In the rows, 128 means zero.
One turn sends every row of this set to another row. A few are shown first. Where does it send the rows asked after them?
nesi: [108 139 127 134  85 136 141 135 146 158 117 144 104 129 124 116]
nomid: [ 97 143 118 126 116 121 131 109 110 163  70 111 125 117 117  94]
Koma: [123 134 137 134 110 147 156 140 138 130  62 151 136 138 151  96]
Zan: [ 94 147 115 129 124 123 129 113 106 154  68 110 133 115 115  96]
lim: [126 155 128 133 121 147 134 131 147  98 100 121 129 148 161 109]
nepa: [142 152 126 153 113 104 126 140 123  90  90 124 130 148 121 113]
bilev: [133 138 144 145 115 107 120 128 100 133  83 132 119 111 100 113]
Tarav: [114 143 100 154 108 141 151 131 102 108  91 136 130 169 100 126]
Kig: [123 138 153 156 131 156 141 115 112 127 115 137 142 125 101  93]
morab: [136 141 139 147 121 112 121 125  99 128  79 133 115 107 104 114]
vukek: [124 136 153 158 119 159 143 117 103 123 113 121 139 136 103  90]
Lef: [114 131 148 147 126 159 136 117 101 119 120 137 135 124 103 100]
gusub: [ 93 143 115 127 118 120 128 110 111 159  72 110 125 115 115  92]
sital: [ 94 153  95 119 117 145 123 110 132 143 108 122 116 143 150 113]
ganer: [117 156 123 133 119 142 129 134 143  96 102 123 130 144 166 103]
Vug: [115 154 125 137 121 147 130 136 144  95 104 120 129 146 162 103]
gonor: [119 136  95 148 104 137 148 143 101 111  94 134 129 171 105 118]
Feguk: [120 137 151 158 121 151 138 106 100 128 117 131 138 127 100 106]
pebo: [120 145 103 155 110 129 151 135  93 111  86 136 142 170 109 119]
kuvi: [124 129 126 139 116 153 150 147 138 137  67 146 138 146 154  89]
monu: [ 90 139 124 146 112 112 137 135 147 155  96 120 159 148  98 104]
Lesis: [106 143 108 145  94 130 144 130 152 153 115 148 103 133 129 121]
Nule: [117 138 104 153 100 145 141 138  91 112  90 137 127 172 116 122]
kiden: [ 94 160  92 127 120 146 126 105 129 139 110 115 115 135 140 106]
meze: [115 147 119 134  93 140 147 123 145 154 115 157 102 130 123 122]
Nevar: [ 92 153  94 125 116 142 122 109 131 142 107 120 111 137 148 101]
tum: [ 92 151  93 128 117 148 124 107 129 142 103 118 111 142 149 103]
kas: [124 142 128 142 114 148 157 149 128 130  74 157 135 140 159  97]
Vilug: [117 133 116 136  88 143 140 122 146 156 116 143 101 134 121 122]
Bego: [ 88 137 132 154 113 120 139 125 150 158  96 110 156 137 106  96]
gatuv: [141 152 127 155 115 102 128 146 127  90  94 124 132 146 118 110]
Visid: [ 96 139 128 142 114 114 141 124 148 148  99 113 163 147 101  87]
Barot: [120 139 128 144 119 149 152 141 132 136  62 153 146 150 153  96]
Mipa: [ 99 145 115 121 125 122 130 113 114 166  77 111 130 120 115  90]
Bigu: [126 140 123 141 105 143 153 145 132 144  67 147 133 152 156  90]
Nidev: [143 144 126 157 123 108 127 145 125  93  86 123 128 150 113 117]
filuv: [ 99 130 126 144 108 115 133 130 141 158  95 110 162 152  99  99]
tase: [139 156 123 151 110 101 129 145 132  94  87 123 130 143 123 120]
gupa: [ 94 133 127 157 111 116 127 133 141 157 106 111 150 150  97  94]
Guko: [117 158 125 135 125 141 125 132 148 104 106 121 136 139 162 104]
lisul: [128 135 144 146 118 108 118 124 100 126  81 129 119 110 100 111]
pena: [117 137  89 154 110 131 147 130 102 112  81 139 129 172 105 113]
pudis: [113 138 115 138  92 129 131 121 149 151 119 155 106 138 121 126]
nur: [133 129 152 148 122 157 138 119 103 127 118 132 140 129 104  93]
Gamin: [128 135 141 141 123 115 125 131 100 129  85 126 115 109  93 111]

gupa turns into Nule
Vug turns into nomid
And these:
Mipa turns into Nidev
nur turns into kuvi
tase turns into kiden
Visid turns into pena
Kig turns into Barot
Lesis turns into Feguk
Nevar turns into lisul

